In the rows, zero is written as 128.
Each path below is one point turned by a fixed rotation once a step. After each direction that follows a path, write how fast that rotation turns it, in degrees a step (0 if it stays still).
Each turn is a multiple of 5 degrees from 10 to 175, or 0.
Each row of a path follows its step; steps can be skipped.
path 1
step 3: [132 123 129 138 132 128 128 126 119 128 127 132 133 140 135 136 129 126
 130 124 125 128 119 126 126 130 136 124 129 137 130 124 140 108 131 129
 120 126 136 132 122 133 135 116 128 134 131 130 125 135 129 116 138 136
 124 124 127 137 130 140 131 137 127 117 124 122 128 131 131 132 113 125
 124 126 133 132 138 123 133]
step 10: [129 114 123 133 143 126 126 132 123 128 134 130 132 124 135 130 119 119
 135 127 129 127 136 128 126 126 142 128 126 135 133 126 134 131 124 137
 122 121 145 129 129 126 125 126 128 141 128 124 126 111 129 134 130 138
 127 131 122 139 121 134 124 124 123 126 124 132 132 121 132 119 134 117
 112 127 124 129 130 125 133]
step 17: [128 129 123 124 134 131 137 133 134 135 116 125 131 116 138 128 127 138
 132 132 126 117 131 128 143 129 137 126 123 130 124 139 129 135 132 123
 136 127 135 137 138 132 134 138 136 127 133 119 127 119 128 137 137 123
 128 131 124 131 121 123 121 120 121 130 121 134 129 130 125 123 142 123
 133 124 138 135 130 132 128]
step 18: [122 125 127 124 124 134 132 139 124 114 135 117 130 124 136 133 127 124
 138 122 124 135 132 120 121 140 125 133 125 138 122 128 137 135 123 124
 128 136 128 123 126 121 132 121 129 132 143 133 122 129 132 119 130 133
 125 125 128 126 136 139 137 124 125 126 129 126 137 120 124 132 134 124
 113 139 130 123 128 133 134]
step 23: [122 133 128 142 122 130 132 135 125 116 136 120 134 117 126 125 132 139
 139 137 131 132 127 126 123 132 126 135 119 129 131 120 141 121 137 127
 135 123 136 128 126 118 130 126 121 130 141 128 121 133 134 127 128 137
 125 127 128 128 129 130 122 115 128 126 138 141 130 125 117 131 133 135
 120 130 123 130 121 127 127]
step 24: [141 142 130 114 131 122 133 124 132 119 121 121 127 125 135 137 133 136
 133 129 119 110 135 128 121 133 125 127 132 133 128 142 126 129 129 126
 130 123 117 132 127 117 124 122 125 119 132 130 123 130 125 127 136 114
 124 130 136 125 129 116 121 133 130 133 122 126 131 135 121 128 128 120
 132 129 129 126 136 125 123]
step 33: [131 129 117 129 129 131 130 120 134 133 128 118 134 133 132 124 129 109
 128 122 133 131 132 135 132 119 136 135 115 141 132 119 132 129 136 131
 124 125 128 128 127 128 124 123 135 129 140 130 128 133 127 140 134 130
 122 134 119 140 120 131 134 135 127 118 132 122 142 128 125 134 130 125
 126 126 136 127 135 137 130]
step 39: [145 132 138 126 123 130 125 129 129 125 124 120 134 128 125 132 136 142
 126 120 131 117 131 140 130 124 137 122 122 121 131 128 135 131 134 133
 135 130 125 126 125 128 112 124 132 125 118 131 120 134 124 119 140 133
 130 134 123 136 128 134 127 127 138 121 135 132 118 129 136 128 120 128
 122 123 132 135 120 126 132]
Directions:
[126 127 129 130 127 129 130 126 127 131 126 127 130 128 127 128 128 129
 127 128 127 125 126 128 132 129 127 128 126 126 127 129 129 125 127 126
 127 128 127 125 128 127 128 130 129 127 130 129 128 129 128 128 129 126
 129 127 126 130 126 128 125 127 129 124 128 126 129 127 129 127 126 130
 128 128 129 128 127 128 129]
130
[127 127 129 130 133 127 127 129 128 129 129 128 130 130 127 129 127 129
 129 125 129 132 127 127 129 126 129 128 127 129 129 127 129 129 127 127
 129 131 128 127 128 128 126 125 128 128 124 127 129 128 128 129 130 128
 128 129 129 128 128 127 127 129 129 128 130 127 128 130 131 126 125 127
 128 127 131 128 127 129 128]
10
[132 127 129 126 130 126 129 128 127 127 130 129 128 131 128 126 128 127
 127 129 129 128 127 129 131 128 131 128 127 127 128 124 127 127 130 128
 128 129 128 126 130 127 130 129 127 127 127 130 129 128 125 129 129 129
 129 129 128 129 126 129 128 128 127 129 127 129 127 127 126 130 128 130
 127 126 129 129 129 125 130]
60
